These are runs of 6 systems, one row a step. Runs of the same system follow the same rule from any start.
G, run 1 (11 x 18):
[[ 15  -2  -3  12   5  32   0  18   4 -16  14 -16  -2   1   8 -19  -1 -21]
 [-23 -23  -4 -11  12   4  -8   1  -4 -18  -8   3  28   4  -7  15 -17  -4]
 [ -8  14  25   6  -1  24   9  22   2  -7   0  15  -2 -18  11  -8 -12 -14]
 [-16  -2  12 -12  -9  22 -18 -13 -21 -11  14  -4   6  11 -12   8  -4   4]
 [ -6  -1   6 -10  -9  21   5  -9  14   5 -15  25 -13 -14  -2  16  -1 -21]
 [-15  12  -3  10 -15  24   8 -23  -7  -3   4  -2   9 -13 -11  -7  11  17]
 [-16  15  16 -10  -4 -10  11 -13   0  19  -7  19  -8   7 -15  20  11  -1]
 [ 12  17 -15   8 -12  17  17 -13  -9  15   3  -5 -24   5  -4  -3  16   4]
 [ -7   2 -21   7   2 -22   8 -25  -5   7 -17  -2   2   9  -7  19  15   2]
 [  5  14 -11  18   1 -21  26  13  -6  12  -1   4 -14  -9   6  -9  19  -2]
 [  6   1 -16   1  12 -24 -10   5 -27  10   3 -19  -6  17   3   3  14  13]]
K, run 2:
[[-19 -46  -4 -12  16 -20  27   3  -5 -29  28 -12   7 -13 -29 -26  12  -3]
 [-21  10   5 -35  32  12   3  37  -7 -19 -35 -19   7  12  15   5   1  12]
 [  7  -7 -16  -7 -27  22  17   8 -15 -31  18  -3  -3  28   4 -11 -44  10]
 [  4  -8  11  31  12   3  -4   8 -11 -56 -16   5 -11 -22  -3   7  -6 -15]
 [ -6   4  -7 -21 -17  21 -17  36   3 -25  17  25   7  -6  -2  -5  30  -6]
 [ 14  -3  -2 -11   1  38 -15   3 -17   0 -13  19 -14  -8 -17  10 -12  40]
 [  6  28   0  26 -34  19 -10 -20  15 -19 -12  16   9  -8  11   9  -9   3]
 [  8   5   5  19 -13  -8  -5 -15   5 -10  19  19 -10 -14 -32  -3  39   8]
 [ -2  15  -7 -23   7  12 -13  -7  15  23 -24  15  -2   6 -16  27  36   9]
 [ 10   8 -32   9 -18   9  23 -30  11  30  -3   9   9  13  -9   4 -10  19]
 [ -5  16  -4  43   8 -36  15 -24  -6   2 -12  -1   7   0  -6  15  15  -3]]
T, run 3 (11 x 18):
[[-12  20  14 -12 -20  13  -8 -13  11  17  -9   1   4   2  20   6 -11  -4]
 [ -2  -5  19  11  -6  -5   9 -25  -1  -4   3  -6 -15 -25  -9 -14  -1  15]
 [-13   3   8 -14  12   2 -12 -11  16   0 -10 -19  12   3  -6   3  26  -4]
 [ -9 -11  -3 -26  -5   6  25   0   2   8   8  -6  -7  -2  -1 -18  -7   7]
 [ -7  12  -7  13   7   0  13 -13  -5 -14 -13 -23  11  14   4  -1  -6   8]
 [ -8   1   1  -2  -9 -20  17   4   9 -14  13   7  -2   8  -7  -4  15 -18]
 [  5  -9 -11  -3  16  10  -1  15 -22 -14   2 -10 -10   7  -8   0   8   2]
 [ -6   4 -16  -7 -12   5   5   7   0  -5 -10  10   4  11  16  13 -12 -15]
 [  7   5  -4  21 -10  -6   4   4 -13 -16   4  14  -7 -15  -2  -4   0  11]
 [  2   7   3  -6   1  -3 -25   3   1  -5  -4   9   0   8  -7  19  19  -3]
 [ 13 -12  -8 -18 -11  13  -3   4   4   8   1  11 -18  -9   4  -4  -7   6]]
T, run 4 (11 x 18):
[[-11   8  12  -9 -21 -13  15  -3  12 -20  11   7  -3  -3  -7 -14   9   8]
 [  3  -6   2 -13  12   9  -7  -4  -6 -22  -2 -18  -7  17 -18   4  11  12]
 [ -1  -6 -18 -18 -13  12  15   1  20 -12  -7   7   2  12   4   3  -9 -10]
 [  2   2 -15  20  -3   1  16  -1  -6 -22   0   6   9  -2 -13  -6  -1  18]
 [  3  14  -3  -4   0  -7  -2   7   9  -6   0  17   1  24 -15  19  20  -7]
 [ 22 -11 -18  -5  -5  19   4   6  -7   3   9  10 -22   6  -9  -2  -2   2]
 [  6   3 -25  17   0   4  -3 -11   1   3 -20   8  12   1   4  19  -5  -2]
 [  6   9  -5  11 -10 -17   6   6   6  13   9  25  -4 -12  -6  -3  19   4]
 [ 14   0  -5  -3  11   0 -22   0 -14  23   2  -6  -9  10  -6  10  13  11]
 [ 10  -7 -14  -7 -10  -6  -1  -7  12  25  -9   0  -8  -2  19   0 -14 -11]
 [  2  -3  -7  26   3 -20  -3  -9  -5   7   2  -8  11 -22   5 -13   1  12]]
K, run 5 (11 x 18):
[[ 13  -5  -6   0   8  -9  -1  23   3  14  -4 -15 -11 -29  34 -29  -1   0]
 [-10 -17  11 -17  -7 -24 -35  -1 -17   1  12 -13   8  -3  18  -4 -18   8]
 [ 16  -8  25 -17   1 -11  -2  12  26  -7  -4  -7 -18 -11  14 -23 -22   5]
 [  7 -21   7  -7   5   2 -36  -7  13 -22   9 -27  18   1   2 -13 -10   6]
 [ -7  -8  31 -17   7   0   2  10  31 -23  -2  10  14  -5 -12 -12 -20   9]
 [ 15   4  13   2  15  29 -10   8  14 -24   9 -21  16  16 -15 -14  -2  17]
 [-10   2  22  -3   3  27   1  -4  13 -26   0  17  17  18 -27  16 -18  -5]
 [ 11  15   5  21   9  46  18   7  12 -16   6   7   5   0 -25  -6  10  -2]
 [-18  16   6  11   0  37  -1  -8 -17  -6   3  19  15   8 -29  25  14  -6]
 [ -3  30  -1  14 -10  36  31  -4  -3  15  -3  27 -14  -2 -16  10  17  -5]
 [ -9  18 -19  24 -10  23   5 -30 -30  18  -1   4  -7  -3 -12  22  28  -8]]
E, run 6 (11 x 18):
[[-11  -5  12  -4  -6   2  10   5   0 -15  10 -17 -11 -18  14 -24   6 -20]
 [-24 -18   7 -15  13  -4   7  10 -18 -16   2  -9   3 -14  -6  -9   1  10]
 [-11  11   9 -26   0  -6   5  20   3 -19 -10  -8  -1  10  13  -7  -5  10]
 [ -2   0   5  -5 -17  -2  -3  -5  -8 -34   8 -11  -9   8   1  -9  -7  12]
 [ -4  -5   6  -1  -1  -4  -8   8   5 -39  -9   6   1 -10  -2   3   7  -3]
 [  1  -3  -7 -11  -6  10  -9  14   9 -21   6   9  14   1  -8  -7   6  20]
 [  1   8  -6  -8 -10   9 -11  -5   4 -20 -15   9   4  12  -5  18  -3  16]
 [ 11  12  -6   9 -21   5  -8  -7  18 -16  -1  16   2  -1  -3   2   7   4]
 [  6  -1 -10   8  -3   8 -13  -9   3  -5   0  14   6  -3 -21  13  19   5]
 [  7   6 -20  -6  -4  11  -1  -2  17  14 -11  17   5   6  -6  12  12   1]
 [  8   9 -19  11 -11   5   6 -22   1  17  -3   5   1   5  -7   6   6  10]]
Q, run 7:
[[ 17 -13  20  25   7 -14 -19  11  20  12  18  12  22 -27   6 -21 -22  -2]
 [ -2 -15  32  -8  25  -3 -42  -3   7  24  11  -3  27  -2 -12   5  -5   3]
 [ -2  -7  35 -17   3  17  -9   3  29  28   3  11   8 -14   9  -9 -30 -11]
 [ -8  -5  35  10  12  25  -2 -33  15  13   8 -20  20 -10 -14 -12 -13   2]
 [-19   4  41  -6  10   5  10 -11  29  12   2  11   3  -6 -19   6  13 -31]
 [ -8   4  15 -11  13  50  22  -5   5  29  11  -5  -3  -2 -20 -10  13  -9]
 [-31  11  12  -7  -3  25  29 -31  -3   6 -10  -9  -3  12  -5  17  -2 -29]
 [-13  21   6  23  -5  14  46  -8  -9   2   7   1 -16 -13  -8 -11  23 -20]
 [-18  16 -10  -2   5  11  12  -7 -35   7   1 -10 -20  16 -11  18  43 -18]
 [-11  11 -28  -9 -21  10  30   6 -26  10  -7   3 -32  -4  26   3  10 -20]
 [-12  10 -28  18 -13 -13  13 -17 -42 -13  -5 -27 -13  -8  18  -5  18  10]]
G, run 8 (11 x 18):
[[ 15  11  -3  13  -3  20  -4 -17  16   7  -2   5   2  -8 -18  -2  17  18]
 [ -3  11  -4  -1  -5 -12  13 -12  16  20   1  16  14  17 -16  10   4   9]
 [ 19  16   0  22   4   2  19  -6  -1  19   1   4 -13  12 -10   0  -4   8]
 [  6   6 -18  17   4 -15   0 -13  -4  11   3  -4   8  25  -6  14   8 -11]
 [ 10  -3 -20  23   9 -12  18   9  -9  16   2   9  -3  -4   3   0  -1 -12]
 [ -1   3 -12  17  12 -14  -9   7 -23  14   2 -13  10   4  14   1   4   0]
 [  1 -10  -8   0   0 -22  -2  11 -13  13   3   0  -7  -3  23  -1 -11 -17]
 [  5 -15  -6   7   6  -7 -18   1 -14   2   2 -20  -4 -19  19 -13  -1  -2]
 [-10 -20   4 -17   2 -21 -15   6   6   3   1  -9   7 -15  18 -11  -2  -9]
 [  3 -15  14 -14   5   2  -7   8   4  -1   4 -16  -7 -18  11 -25  -9   8]
 [ -5 -13  15 -25   4  -3 -16  -4  19 -13  -3 -19   6   2   4  -9  -8   1]]
U, run 9:
[[ 10  -5 -19   6 -19 -17  -9 -25  -7  13  11 -14   0   1   8  -9  -6  19]
 [ -1 -16  -3  -2  13 -34  -3 -22  10  16 -14  -7  -3  -3  -2   9   4  -8]
 [  6  -9  -4  -4   9 -22   1   6  15  20  16 -15  13  -1   4 -24  10   4]
 [  3 -10   8 -12  22 -13  -6   1  -2   9  -4 -23   5  20   3  -1 -22  10]
 [  5 -10   3   5   7 -12   5   4  21 -16  -3 -18   8   0  16 -18 -20 -13]
 [ -6 -21  19   0  20  -4 -14   8  -1 -17  15  -8  16   0  -8  -6 -10 -11]
 [  3  -3  20 -17  11  17  -9  26  16  -5   1   3   1   3   7  -3 -13 -17]
 [  1  -4  15   2  -7  31  -9   5   0 -17   6   0  10 -10   4 -11 -27   4]
 [-12   5  30  -1  -6  18  -8  -7  10 -20  -8  13  -1  -9  -5  13  -7 -18]
 [  1   7  15  -3 -15  34  -2   2   7  -4  17  14  -7 -12 -14  -7  15  -8]
 [ -6  13   6  -9  -7  42   0 -15  -6  10  -8  11  -6   3 -13  17   2   5]]
Q, run 10 (11 x 18):
[[ 24  -5  -8   8  25  16 -31  14  -6  -2  10 -12   2  18 -14  10  18 -10]
 [ -9 -24 -18 -17  -9   9  -1   9   2   6  -4  25   8  -7  13  11 -30 -22]
 [ -8  12  10  33   3   6   3  -5 -15  -7  -3  -3  24 -20   2 -12 -15  26]
 [ -1  13  30   0  -9 -19 -26   2   0  -3  15  18  -7  11 -11  16  17 -12]
 [ 25 -12  -7 -10   1  32  -8   4   6  30   0   8 -20 -14   0  -5  -1   1]
 [-22  -3  -8  -2 -13   5  -3 -38   8   2 -17 -12  26  -4  10   9 -11  -1]
 [ -7  17  22  13  -5 -25  26   2  13   5   6  15  -3 -15 -10 -14  13  10]
 [ 13  10   2 -13  16  11 -13   1  -4  18   7 -16 -13  28 -15   6  26   5]
 [ -2 -13 -19 -17 -12   8  21  -9  12  11  -9   1 -12   5  16   5 -22 -28]
 [-12   3  -8  32  10  -8  24 -14 -10 -11  -2 -20  19 -13  -2 -15   2   9]
 [-10  14  13  -7   7 -28  -3  22  -9  -5  10  10  -4  19  -8  11  26 -14]]
U, run 11 (11 x 18):
[[-31   4  51   1   0 -30   2 -17   1 -10   8  -6  -3 -11  -6  -4   5 -13]
 [ 13  -5  12 -25   5  23 -16   9   4   9  25 -24 -25  11  -3 -15  26 -16]
 [ -9 -19 -19 -25   2  44   8 -14   2   6 -19 -17   9   1   8   1 -29   5]
 [-30   9  22  17   5  -5  34 -11  13 -23 -20   0  13 -31   0 -10  -5  -1]
 [-14  18  29  -6   6  -1  -4  14 -12 -16  26  -8  -7  15 -21  -4  41  -7]
 [ 19  -2 -23 -28   0  46   5  15  -7   1  -5  -6 -25  27   2   7  -3  -5]
 [-16  -2 -26  22  -6  23  24 -12  -5 -20 -29   6  20 -26   9   2 -19  10]
 [-30  21  25  15  -1 -31  12   7 -11 -20   2  24   1 -11 -17  10  32  -6]
 [ 25  16 -12 -16  -6  14 -15  27 -17  11  22   1 -33  23  -5  -1  35   4]
 [ 10  -9 -49  -8 -14  24   2 -15 -11   5 -29   1  -3   3  17  15 -28  19]
 [-21   1  -4  29  -6 -42  20 -15   7 -14 -20  19  14 -38   2   0   6   8]]
E, run 12:
[[ 10  13  11   7  11  21   9 -12  16  31  -6  17  -7 -11 -28   6  19   9]
 [-11  12 -11  -5  -5  18   8 -22   2  35   3  -3   5  17  -6  16  19 -19]
 [ -1   4 -10  12  -3   2  43 -24   4  29  -7   5 -18  -8  -8  -1   5 -10]
 [-13  14  -6  21  15 -11  24  -6 -18  27   4 -14   0  -2  -3  -1  31 -15]
 [ -3  -9 -17 -10  12 -18  35  15 -16  28   9  -2 -21  10   1  -4   8 -18]
 [  2   0 -19  10  14  -9  22   6 -30  13  -5 -35 -18   0  25 -15  -4  -3]
 [-13 -11  -5   8   3 -43  11  17 -28   0   6 -10  -9 -10  29 -11  -9 -17]
 [  9 -16   9  -5  22 -26  -8  35 -25  -3  10 -19 -18 -10  16 -24  -6  12]
 [ -3 -21   6 -26   6 -17 -29  21 -19 -15   1 -27  -3   7  33  -9 -25  -1]
 [  4 -19  21 -10  -8 -18 -19  10   5 -31  -2 -11  -2 -18  26 -22 -42  16]
 [ -5  -9  39  -8   7 -13 -45  10   6 -38   5  -8  21 -10   2  -8 -15  17]]

Name the system that made each run.
run 13:
[[ 14 -12  30   0  -9  14 -19  -1 -12  -3  -3  11 -42 -30  14   0 -21 -15]
 [-14  -2  14   4  -4  23 -38 -17   5  -6 -19  -2  18 -40  14   8   2   0]]
	T
run 14, 2 rows:
[[  5  22  -5  10 -27  23  -7  15   7  -9   9  44  -3  -2  -7  18  25 -27]
 [ 16  -1 -17  13   0  31 -10  -5 -17  28   2  28 -11 -21 -23  12  24  16]]
	K
run 15 (2 x 18):
[[ 10 -10  13   5  19   5  -2  20 -19 -14   8  -9  -7   3  -4  -9 -20  10]
 [  0  -4   3  -9   0   5 -26   9  12 -14  -2  -2  10  12  12  12  -4 -25]]
	G
run 16 (2 x 18):
[[  1   3   0  21 -10   1   2  13  -9  -9  21  22   1  -8  -7  -1  10 -15]
 [  6  -4  -7  -6  12  23  -6  17 -14   8  -7  10  -9  -6  -6   9  10   4]]
	E
run 17, 2 rows:
[[  9  13 -21   0  -2  -6 -13  24 -11  10  -2  16   7  18  11  16   4   0]
 [ 13  -5 -19  11 -14  -8  -5  -2 -18  12   6   5  -1   4  15  -1 -26  11]]
	Q
run 18:
[[-15  -8   0  -1 -22 -17 -17 -45 -14 -26 -16  -8 -23  -7   3  25   8 -12]
 [ -8  -2  -5   0  -9  -5  14   4   9  -1   3  15 -16 -42  -8 -15  50  -6]]
	G
run 19:
[[  9  29  -4   4 -22  -8   9 -18 -13 -14 -23   1 -22  15   3  10 -12  41]
 [ 15  15  -1  18 -19 -35  -6 -15  10 -20   2  14 -20   8 -13  12  32  -6]]
	G
run 20 (2 x 18):
[[ -3 -20  23  -7  39   6  20  14  17  30  29  -6   6  -1 -29 -21  18 -18]
 [  0  -3 -12 -24  24  39  15   5   5  23 -10 -33  14  35   8   0 -24  -5]]
	G
run 21, 2 rows:
[[-23  19  14   6  19  22   2  13 -22   5 -15   8  25  12  -2  22 -18   2]
 [  3  25  13  18 -24   2  26  12   0 -18  10  13 -21   2  11  -9  -6 -18]]
	U
run 22 (2 x 18):
[[  6 -12  25  -1  19   2  -8  43 -28  13  24   9 -21  -9   9  -7  -5 -31]
 [ -2 -21 -23 -20  -4  33 -40  -2 -19   1  -1 -25  11   0  27   4 -12 -11]]
	G
run 23, 2 rows:
[[-19  10  13   1  -5  20  12  -6  -2 -25  -9  12   9 -13 -18   2   5  19]
 [  0  25  10  -2  -6  14   8   5   4 -17  -4  14 -16   9 -19  10  27   2]]
	U
run 24 (2 x 18):
[[ 29   6   2  16 -31   1  -5  22  -3 -40  22  33 -21  12  -7  -1 -19   2]
 [ 15  -4 -11  17   7  37 -43  12 -17 -28 -10   7   4 -19  -2  15  14  -1]]
	E
run 25:
[[ 31 -13 -43  11  -5  -4 -15  -9 -29 -24  -4 -24 -26  12   4   2   4  17]
 [-11 -27 -43  -8   2 -33   0   0  13 -11 -30  18  18 -12   7  20   6 -11]]
	U
run 26:
[[-11  -5 -24  -8   7  16   3  -3 -15   9  -5   6  14  22 -12  25   5 -10]
 [  2  13 -10  17   1  -2  37  14  -1   9  -8  15  -6 -12   8  -9  -6   3]]
	U
